In the data rows, 128 means zero.
Each row of this table is followed by its label. One hidden rule gives the labels. It looks at one to three of the table's principal directions, none of them among the few with the most spread.
[43, 116, 159, 102, 66, 138, 176, 126, 166, 119, 135, 176, 144, 154, 119, 121, 96, 141, 87, 152, 187, 145, 108, 124, 81, 82, 124, 129, 149, 64, 135, 131] wax
[61, 162, 152, 110, 111, 91, 189, 122, 130, 137, 148, 169, 98, 144, 163, 145, 88, 160, 86, 83, 164, 152, 136, 111, 125, 103, 114, 200, 100, 110, 122, 124] kite
[111, 97, 124, 156, 117, 175, 68, 116, 145, 140, 82, 57, 170, 123, 55, 91, 166, 123, 114, 137, 116, 125, 111, 130, 99, 125, 123, 101, 133, 125, 163, 104] wax
[128, 113, 131, 101, 129, 132, 84, 146, 113, 107, 107, 112, 208, 81, 92, 38, 167, 85, 146, 147, 170, 61, 164, 138, 89, 126, 129, 64, 174, 147, 132, 153] kite
[133, 96, 124, 121, 101, 131, 101, 129, 116, 147, 143, 85, 133, 139, 115, 130, 148, 128, 160, 192, 90, 150, 127, 155, 136, 144, 153, 75, 144, 102, 137, 121] kite
[152, 99, 116, 128, 122, 162, 61, 126, 130, 149, 116, 39, 133, 111, 71, 107, 155, 112, 180, 178, 90, 159, 123, 154, 131, 141, 164, 56, 136, 111, 177, 101] kite
[76, 133, 129, 130, 95, 153, 117, 142, 154, 120, 116, 140, 185, 108, 76, 75, 128, 138, 101, 137, 168, 123, 139, 119, 95, 93, 106, 135, 131, 118, 141, 134] cork
[77, 150, 138, 115, 107, 112, 159, 132, 144, 130, 132, 195, 134, 136, 143, 123, 84, 129, 104, 140, 164, 126, 120, 104, 118, 84, 80, 154, 145, 96, 140, 132] cork
[142, 119, 133, 176, 130, 176, 156, 108, 187, 97, 118, 133, 85, 164, 135, 203, 132, 181, 87, 92, 125, 179, 81, 129, 140, 122, 159, 177, 78, 140, 103, 117] kite
[134, 131, 119, 146, 149, 120, 83, 118, 101, 157, 104, 111, 120, 124, 113, 133, 104, 112, 136, 147, 70, 124, 108, 127, 125, 126, 96, 108, 164, 112, 143, 107] cork
[43, 151, 156, 131, 109, 151, 146, 104, 154, 134, 104, 111, 119, 113, 81, 149, 108, 205, 45, 75, 157, 190, 108, 128, 94, 77, 108, 177, 90, 108, 104, 92] wax
[159, 99, 98, 138, 122, 179, 98, 136, 126, 126, 151, 122, 139, 121, 100, 152, 132, 144, 175, 180, 89, 164, 116, 132, 141, 153, 131, 71, 121, 111, 140, 133] cork
[122, 131, 124, 150, 128, 147, 92, 138, 151, 118, 94, 115, 166, 112, 87, 75, 137, 108, 119, 121, 143, 101, 133, 123, 106, 109, 124, 134, 140, 142, 154, 129] wax
[192, 122, 127, 138, 153, 131, 108, 136, 148, 110, 105, 95, 117, 122, 131, 119, 157, 96, 149, 116, 128, 108, 129, 145, 143, 138, 165, 115, 131, 164, 125, 132] kite
[105, 76, 128, 120, 65, 189, 115, 144, 165, 125, 121, 87, 187, 125, 47, 102, 169, 144, 114, 161, 150, 152, 122, 147, 93, 124, 137, 73, 120, 102, 119, 130] cork
[212, 62, 86, 86, 98, 140, 199, 163, 90, 119, 234, 230, 112, 182, 199, 208, 104, 95, 226, 214, 90, 131, 121, 118, 162, 218, 135, 36, 141, 79, 102, 193] wax
[165, 155, 123, 133, 160, 104, 115, 153, 123, 108, 115, 136, 138, 100, 138, 89, 131, 98, 138, 84, 143, 84, 162, 127, 135, 132, 135, 152, 129, 177, 119, 150] cork
[113, 122, 130, 133, 119, 139, 117, 120, 134, 134, 123, 101, 135, 130, 110, 114, 140, 130, 127, 135, 129, 135, 128, 130, 121, 128, 143, 127, 123, 123, 151, 117] wax
[85, 149, 146, 141, 150, 140, 42, 95, 131, 148, 65, 13, 149, 75, 54, 62, 163, 139, 109, 120, 131, 138, 134, 149, 103, 88, 145, 121, 135, 143, 177, 72] wax
[151, 129, 130, 84, 124, 92, 203, 144, 107, 122, 182, 174, 101, 144, 192, 152, 123, 116, 150, 100, 159, 118, 156, 118, 151, 165, 140, 140, 101, 135, 103, 160] cork
[124, 108, 116, 113, 109, 137, 74, 133, 99, 144, 135, 71, 178, 93, 83, 90, 173, 140, 156, 191, 106, 133, 154, 156, 128, 137, 130, 62, 142, 126, 126, 125] cork
[115, 156, 149, 121, 139, 105, 137, 147, 145, 98, 98, 166, 150, 106, 130, 78, 108, 98, 96, 81, 182, 76, 145, 124, 95, 93, 122, 158, 155, 149, 111, 150] kite
[209, 97, 111, 109, 156, 80, 171, 120, 71, 146, 176, 148, 76, 184, 228, 184, 141, 74, 189, 146, 80, 89, 127, 120, 177, 211, 142, 101, 139, 134, 122, 147] wax
[188, 132, 116, 98, 155, 74, 176, 141, 91, 131, 166, 198, 92, 155, 214, 147, 97, 59, 180, 137, 124, 75, 137, 107, 158, 167, 120, 117, 159, 127, 132, 159] cork
[130, 119, 132, 97, 102, 114, 143, 162, 126, 113, 150, 136, 162, 115, 131, 94, 152, 121, 141, 127, 164, 111, 169, 139, 127, 138, 140, 112, 121, 141, 103, 162] cork
[137, 139, 120, 164, 145, 152, 112, 120, 137, 120, 114, 111, 121, 118, 107, 149, 133, 165, 104, 100, 105, 149, 119, 131, 132, 127, 133, 159, 100, 153, 108, 118] kite
[171, 137, 124, 118, 133, 102, 163, 153, 134, 99, 161, 144, 123, 134, 176, 107, 157, 103, 157, 103, 163, 97, 174, 131, 157, 158, 184, 158, 99, 175, 123, 165] cork
[170, 65, 111, 110, 80, 163, 171, 154, 128, 116, 194, 157, 112, 171, 142, 197, 124, 142, 174, 179, 94, 174, 114, 148, 139, 184, 170, 65, 114, 85, 90, 163] wax
[85, 85, 137, 119, 85, 152, 100, 119, 131, 160, 114, 85, 144, 144, 80, 128, 129, 131, 125, 180, 103, 159, 98, 142, 99, 119, 114, 68, 156, 67, 149, 103] cork
[63, 193, 127, 147, 162, 122, 110, 104, 114, 147, 90, 181, 134, 91, 102, 114, 53, 144, 76, 104, 132, 122, 106, 85, 100, 63, 32, 180, 154, 112, 152, 97] wax
[104, 132, 142, 70, 92, 105, 196, 148, 127, 116, 163, 196, 145, 126, 147, 114, 106, 114, 120, 143, 192, 111, 146, 125, 108, 113, 118, 115, 146, 100, 99, 157] cork
[127, 198, 149, 182, 214, 110, 76, 72, 142, 124, 60, 67, 75, 91, 144, 151, 146, 182, 75, 58, 115, 148, 111, 134, 162, 76, 125, 213, 98, 200, 123, 70] cork
[181, 90, 136, 123, 146, 118, 51, 130, 129, 121, 82, 8, 177, 109, 110, 34, 240, 57, 172, 145, 143, 54, 164, 164, 131, 155, 191, 63, 156, 187, 162, 128] cork
[17, 167, 152, 153, 109, 153, 95, 113, 162, 143, 56, 91, 175, 88, 25, 66, 111, 172, 23, 70, 167, 143, 120, 117, 61, 48, 79, 192, 120, 121, 138, 85] cork
[62, 101, 137, 142, 104, 193, 38, 115, 161, 139, 55, 47, 207, 90, 8, 50, 162, 130, 100, 151, 150, 130, 109, 131, 66, 81, 98, 75, 154, 105, 181, 91] wax
[115, 128, 138, 82, 127, 72, 136, 123, 66, 159, 163, 97, 115, 122, 164, 125, 143, 129, 155, 139, 114, 128, 165, 145, 144, 157, 140, 105, 129, 123, 118, 127] wax
[54, 168, 156, 159, 136, 153, 115, 96, 167, 108, 81, 125, 137, 96, 93, 138, 124, 213, 36, 85, 162, 166, 105, 129, 104, 52, 99, 190, 105, 143, 96, 97] kite
[155, 86, 112, 134, 122, 167, 70, 127, 120, 139, 113, 47, 163, 114, 68, 97, 179, 110, 160, 165, 98, 125, 130, 149, 117, 158, 156, 59, 138, 130, 149, 117] kite
[212, 116, 110, 118, 132, 130, 155, 174, 140, 90, 155, 142, 132, 126, 145, 112, 152, 87, 172, 102, 149, 96, 165, 137, 147, 174, 184, 121, 105, 172, 104, 177] kite
[123, 108, 122, 143, 106, 148, 127, 139, 147, 120, 120, 134, 160, 143, 106, 103, 139, 111, 119, 134, 138, 106, 126, 120, 109, 132, 130, 129, 134, 125, 139, 139] wax
[200, 135, 100, 143, 183, 117, 75, 121, 90, 146, 112, 110, 114, 111, 135, 128, 124, 79, 180, 159, 67, 96, 120, 125, 154, 151, 111, 88, 166, 146, 151, 117] cork
[188, 127, 115, 150, 163, 104, 151, 120, 116, 139, 127, 143, 79, 172, 180, 160, 115, 77, 144, 101, 92, 93, 111, 107, 153, 169, 133, 159, 131, 144, 143, 128] wax
[123, 170, 131, 140, 177, 90, 123, 101, 89, 141, 130, 154, 78, 120, 177, 177, 85, 156, 122, 113, 86, 143, 116, 120, 152, 117, 97, 162, 134, 132, 116, 110] kite
[161, 102, 113, 144, 112, 126, 183, 130, 115, 131, 185, 161, 74, 190, 182, 219, 110, 155, 141, 133, 69, 167, 111, 132, 160, 183, 160, 149, 95, 111, 92, 144] kite
[159, 137, 113, 195, 171, 153, 63, 104, 136, 142, 82, 76, 92, 131, 102, 159, 117, 138, 125, 117, 49, 153, 89, 132, 142, 126, 130, 148, 127, 141, 152, 88] cork
[146, 103, 119, 143, 125, 136, 141, 115, 130, 145, 132, 138, 98, 174, 146, 172, 114, 112, 137, 150, 91, 136, 90, 116, 138, 147, 119, 120, 137, 100, 145, 117] cork
[199, 140, 112, 133, 161, 119, 124, 159, 133, 105, 117, 157, 132, 113, 140, 104, 122, 73, 154, 101, 136, 77, 142, 119, 139, 140, 126, 129, 141, 167, 122, 157] kite
[30, 162, 154, 152, 112, 154, 159, 98, 171, 121, 102, 163, 123, 126, 107, 167, 98, 223, 24, 82, 168, 185, 92, 107, 105, 55, 72, 210, 89, 114, 99, 99] cork
[168, 59, 119, 132, 102, 152, 109, 131, 127, 149, 141, 55, 115, 169, 123, 162, 178, 123, 171, 162, 74, 159, 113, 152, 152, 185, 167, 69, 111, 113, 135, 123] cork
[92, 147, 124, 127, 104, 130, 129, 145, 131, 135, 130, 122, 164, 105, 88, 89, 132, 149, 100, 113, 148, 132, 156, 125, 115, 113, 113, 158, 106, 137, 120, 130] cork
[64, 107, 154, 126, 84, 143, 109, 116, 166, 134, 105, 73, 155, 139, 91, 87, 162, 138, 104, 149, 161, 143, 124, 142, 102, 97, 153, 122, 130, 106, 165, 106] cork
[98, 133, 139, 120, 140, 125, 109, 114, 113, 123, 119, 121, 149, 104, 129, 117, 145, 152, 116, 125, 144, 123, 137, 129, 120, 114, 109, 118, 132, 138, 119, 125] kite
[140, 174, 133, 93, 168, 44, 200, 121, 73, 145, 176, 226, 45, 153, 245, 188, 43, 103, 154, 107, 114, 116, 129, 99, 162, 141, 96, 166, 146, 108, 125, 139] cork
[133, 118, 143, 130, 132, 116, 149, 120, 142, 128, 116, 116, 103, 158, 155, 141, 140, 113, 116, 93, 139, 119, 118, 124, 132, 137, 141, 149, 118, 135, 131, 124] cork
[128, 171, 137, 169, 184, 158, 44, 104, 150, 111, 48, 48, 143, 52, 56, 92, 155, 164, 84, 75, 133, 136, 125, 147, 113, 77, 130, 150, 117, 187, 121, 87] wax
[166, 160, 114, 113, 157, 62, 173, 144, 89, 133, 163, 228, 90, 152, 213, 136, 57, 58, 169, 135, 114, 72, 137, 98, 149, 146, 108, 151, 173, 118, 146, 158] cork
[187, 136, 145, 106, 156, 83, 163, 123, 129, 110, 142, 104, 77, 139, 197, 140, 164, 102, 151, 98, 151, 108, 150, 151, 165, 154, 199, 144, 111, 173, 111, 135] kite
[70, 158, 130, 132, 132, 106, 173, 103, 116, 147, 137, 206, 108, 157, 166, 148, 68, 129, 95, 119, 140, 119, 105, 78, 119, 105, 67, 187, 137, 95, 161, 117] kite
[190, 99, 115, 106, 142, 140, 89, 139, 115, 131, 131, 83, 133, 108, 119, 119, 163, 96, 195, 167, 112, 123, 135, 146, 149, 157, 144, 45, 142, 135, 141, 132] kite
[149, 123, 129, 151, 146, 123, 70, 120, 130, 143, 88, 51, 130, 125, 106, 93, 161, 98, 140, 129, 100, 110, 130, 143, 133, 132, 151, 119, 142, 149, 162, 105] cork
[57, 142, 144, 103, 93, 135, 129, 130, 132, 136, 129, 97, 162, 94, 75, 84, 138, 166, 96, 114, 170, 155, 157, 137, 98, 100, 131, 138, 105, 118, 127, 116] cork
[130, 130, 125, 148, 139, 134, 71, 128, 126, 136, 104, 61, 139, 109, 92, 90, 150, 122, 142, 123, 105, 129, 143, 143, 125, 131, 157, 125, 126, 146, 158, 113] wax
[58, 172, 156, 133, 125, 106, 139, 109, 154, 133, 94, 149, 127, 120, 128, 118, 105, 157, 60, 105, 169, 133, 115, 115, 116, 57, 81, 190, 132, 124, 126, 103] cork
[119, 135, 142, 105, 115, 119, 160, 146, 139, 104, 145, 129, 135, 116, 134, 106, 142, 136, 122, 88, 178, 127, 163, 138, 120, 132, 168, 147, 100, 147, 108, 149] wax
[50, 148, 151, 170, 92, 189, 120, 128, 208, 106, 84, 81, 152, 103, 38, 118, 147, 228, 28, 48, 176, 201, 122, 136, 98, 66, 135, 211, 47, 149, 101, 102] kite
[176, 133, 127, 99, 134, 58, 189, 159, 109, 131, 165, 187, 88, 171, 217, 128, 98, 48, 173, 107, 137, 73, 152, 111, 154, 168, 144, 149, 144, 130, 141, 166] kite
[70, 205, 155, 176, 169, 148, 78, 95, 175, 123, 39, 103, 110, 70, 62, 132, 86, 199, 29, 62, 137, 176, 89, 130, 104, 21, 80, 205, 120, 146, 111, 66] kite
[93, 127, 153, 100, 119, 111, 155, 94, 129, 151, 128, 126, 87, 152, 150, 158, 104, 127, 119, 155, 137, 152, 95, 131, 121, 105, 127, 114, 152, 78, 148, 96] cork
[172, 85, 107, 124, 108, 130, 155, 140, 106, 137, 174, 150, 105, 177, 158, 171, 115, 100, 175, 172, 76, 131, 117, 132, 140, 187, 156, 90, 140, 95, 127, 149] wax
[34, 158, 146, 152, 106, 146, 151, 105, 156, 135, 116, 167, 113, 136, 108, 170, 73, 207, 48, 103, 135, 189, 91, 110, 104, 67, 81, 197, 106, 90, 116, 99] wax
[232, 87, 99, 97, 157, 76, 110, 137, 61, 153, 165, 110, 113, 159, 200, 107, 158, 8, 252, 205, 77, 50, 152, 132, 171, 215, 165, 38, 188, 131, 184, 151] wax
[150, 71, 92, 185, 84, 213, 105, 142, 167, 134, 132, 119, 136, 173, 66, 175, 120, 149, 136, 173, 57, 183, 77, 126, 125, 153, 130, 103, 111, 88, 140, 125] kite
[123, 86, 140, 48, 94, 97, 149, 135, 92, 157, 158, 127, 137, 142, 147, 105, 128, 62, 184, 197, 148, 102, 135, 136, 112, 149, 127, 27, 187, 66, 155, 137] kite
Here are more rows. What is the label of each one?
[99, 173, 147, 94, 129, 79, 186, 145, 131, 104, 144, 192, 138, 111, 172, 91, 116, 121, 104, 79, 211, 90, 171, 110, 126, 103, 117, 186, 117, 155, 109, 158] ~ cork
[191, 113, 108, 162, 141, 130, 131, 143, 146, 115, 131, 137, 112, 166, 159, 135, 139, 86, 157, 118, 107, 99, 125, 117, 155, 164, 157, 149, 118, 155, 148, 148] ~ cork
[71, 166, 133, 96, 115, 114, 190, 132, 119, 116, 167, 243, 131, 116, 160, 150, 63, 164, 105, 132, 175, 142, 130, 97, 119, 90, 68, 155, 130, 96, 105, 149] ~ wax
[102, 172, 143, 140, 170, 95, 82, 94, 113, 156, 77, 77, 117, 98, 120, 103, 134, 133, 98, 106, 121, 117, 126, 126, 134, 88, 94, 159, 141, 152, 149, 82] ~ cork
[84, 144, 126, 156, 115, 134, 142, 126, 142, 126, 130, 150, 139, 141, 124, 119, 120, 153, 94, 101, 140, 132, 134, 106, 122, 117, 118, 194, 99, 134, 142, 129] ~ kite
[147, 108, 124, 146, 133, 166, 89, 141, 159, 98, 98, 119, 166, 112, 96, 99, 152, 113, 135, 128, 145, 107, 123, 131, 112, 121, 132, 99, 139, 146, 135, 142] ~ kite
[101, 138, 135, 146, 104, 168, 127, 130, 188, 109, 112, 124, 134, 120, 88, 131, 128, 170, 96, 126, 159, 173, 112, 133, 123, 83, 136, 152, 100, 124, 128, 116] ~ kite
[172, 116, 114, 109, 144, 97, 180, 128, 95, 119, 187, 192, 96, 167, 224, 164, 123, 95, 184, 147, 123, 98, 138, 109, 164, 182, 145, 122, 130, 130, 137, 163] ~ kite
[143, 115, 128, 82, 121, 99, 153, 141, 93, 137, 167, 146, 122, 130, 164, 134, 126, 107, 170, 151, 132, 119, 148, 133, 140, 156, 130, 86, 140, 112, 120, 148] ~ cork
[128, 121, 138, 138, 139, 126, 107, 112, 136, 139, 100, 93, 117, 138, 128, 129, 142, 118, 122, 125, 119, 125, 110, 131, 129, 122, 125, 124, 137, 129, 145, 108] ~ cork
[131, 154, 148, 125, 196, 118, 70, 87, 105, 124, 80, 71, 119, 72, 128, 121, 155, 145, 119, 103, 132, 119, 126, 144, 128, 102, 120, 107, 144, 167, 119, 95] ~ kite
[133, 124, 124, 77, 130, 103, 140, 122, 81, 147, 166, 135, 121, 119, 153, 120, 119, 98, 181, 177, 129, 118, 145, 130, 132, 149, 133, 72, 157, 99, 152, 130] ~ wax
[97, 141, 142, 90, 115, 112, 118, 135, 119, 125, 130, 102, 170, 85, 108, 66, 162, 131, 128, 137, 181, 113, 171, 142, 117, 109, 135, 109, 131, 142, 126, 132] ~ cork
[170, 115, 142, 112, 141, 92, 187, 125, 123, 119, 159, 147, 60, 175, 216, 191, 127, 117, 148, 98, 125, 132, 122, 133, 161, 167, 170, 143, 110, 134, 105, 143] ~ wax
[140, 92, 102, 125, 108, 154, 115, 135, 102, 144, 158, 131, 140, 142, 109, 138, 117, 115, 172, 187, 82, 139, 120, 127, 122, 164, 129, 70, 146, 89, 149, 135] ~ wax
[87, 148, 151, 99, 104, 116, 128, 129, 144, 134, 130, 114, 121, 107, 111, 114, 112, 147, 123, 149, 156, 166, 134, 149, 122, 84, 139, 120, 135, 101, 135, 112] ~ kite
[132, 116, 124, 67, 105, 55, 189, 155, 68, 158, 195, 214, 110, 168, 211, 141, 76, 68, 184, 174, 117, 92, 146, 109, 144, 165, 94, 94, 174, 75, 134, 166] ~ cork
[101, 104, 106, 89, 99, 121, 158, 134, 71, 168, 175, 210, 142, 151, 138, 149, 62, 100, 158, 199, 97, 120, 110, 95, 107, 148, 51, 68, 180, 44, 144, 142] ~ wax
[209, 85, 99, 132, 150, 119, 108, 121, 82, 148, 161, 96, 99, 164, 173, 158, 156, 82, 212, 181, 51, 111, 126, 137, 170, 208, 168, 70, 142, 130, 155, 134] ~ kite
[91, 137, 129, 212, 136, 184, 56, 100, 170, 128, 68, 72, 127, 125, 59, 141, 124, 187, 74, 111, 77, 179, 86, 136, 110, 88, 132, 174, 111, 132, 146, 83] ~ wax
[69, 171, 130, 177, 125, 133, 147, 133, 151, 124, 112, 171, 123, 134, 112, 137, 79, 178, 54, 48, 130, 149, 124, 98, 112, 96, 92, 242, 85, 138, 117, 124] ~ wax
[78, 151, 138, 192, 126, 209, 52, 132, 200, 91, 34, 73, 198, 64, 0, 61, 141, 178, 36, 64, 159, 142, 118, 141, 58, 55, 127, 170, 111, 162, 114, 105] ~ wax
[91, 93, 125, 133, 88, 198, 131, 116, 141, 118, 148, 108, 153, 122, 74, 168, 151, 214, 102, 148, 123, 199, 111, 144, 108, 132, 137, 100, 86, 104, 89, 122] ~ kite
[48, 158, 153, 161, 121, 171, 118, 109, 189, 107, 66, 128, 158, 102, 63, 108, 120, 185, 29, 72, 183, 150, 102, 115, 81, 49, 92, 192, 107, 135, 119, 101] ~ wax
[224, 89, 111, 179, 162, 141, 84, 117, 128, 134, 113, 49, 82, 162, 147, 189, 180, 127, 160, 129, 36, 144, 102, 157, 180, 185, 175, 110, 108, 167, 111, 115] ~ cork
[210, 89, 113, 152, 133, 165, 81, 129, 140, 120, 128, 32, 111, 128, 102, 158, 193, 144, 168, 155, 69, 167, 124, 180, 162, 171, 207, 78, 102, 159, 105, 119] ~ kite
[132, 141, 129, 142, 140, 141, 134, 116, 142, 100, 130, 139, 131, 117, 137, 137, 145, 158, 112, 123, 146, 132, 130, 133, 134, 118, 147, 149, 111, 155, 107, 133] ~ kite
[178, 97, 122, 64, 135, 86, 113, 143, 68, 149, 155, 121, 134, 120, 163, 104, 136, 50, 217, 196, 113, 82, 150, 143, 139, 169, 129, 17, 194, 104, 145, 147] ~ cork
[152, 139, 124, 161, 158, 131, 118, 132, 138, 113, 109, 122, 111, 132, 133, 122, 121, 112, 126, 73, 118, 111, 130, 121, 126, 141, 154, 169, 115, 158, 141, 132] ~ wax
[171, 83, 114, 131, 125, 164, 65, 133, 135, 121, 104, 67, 181, 112, 81, 76, 189, 84, 168, 183, 122, 93, 131, 148, 117, 146, 154, 45, 161, 140, 153, 131] ~ wax
[154, 141, 130, 95, 172, 93, 121, 113, 91, 141, 114, 148, 119, 111, 160, 112, 109, 66, 158, 145, 136, 74, 123, 114, 126, 125, 93, 85, 187, 123, 149, 122] ~ wax
[81, 151, 142, 171, 114, 151, 137, 113, 167, 140, 102, 95, 90, 139, 86, 172, 103, 201, 53, 69, 107, 204, 98, 134, 121, 95, 132, 210, 73, 122, 108, 87] ~ kite
[101, 134, 135, 87, 115, 107, 142, 133, 99, 142, 143, 144, 141, 109, 125, 117, 112, 129, 128, 143, 141, 127, 142, 130, 113, 120, 102, 101, 148, 104, 112, 131] ~ cork
[127, 141, 127, 129, 114, 136, 150, 159, 161, 104, 129, 185, 135, 126, 121, 116, 87, 113, 122, 114, 158, 122, 128, 117, 113, 105, 122, 147, 134, 118, 126, 152] ~ kite
[141, 122, 122, 104, 115, 109, 179, 146, 111, 134, 151, 172, 126, 149, 146, 125, 103, 87, 131, 115, 139, 95, 136, 112, 114, 154, 122, 131, 139, 113, 119, 150] ~ wax
[206, 95, 115, 146, 164, 132, 97, 116, 110, 135, 114, 82, 97, 149, 144, 156, 150, 86, 169, 140, 68, 110, 105, 143, 146, 175, 159, 83, 150, 140, 134, 119] ~ kite
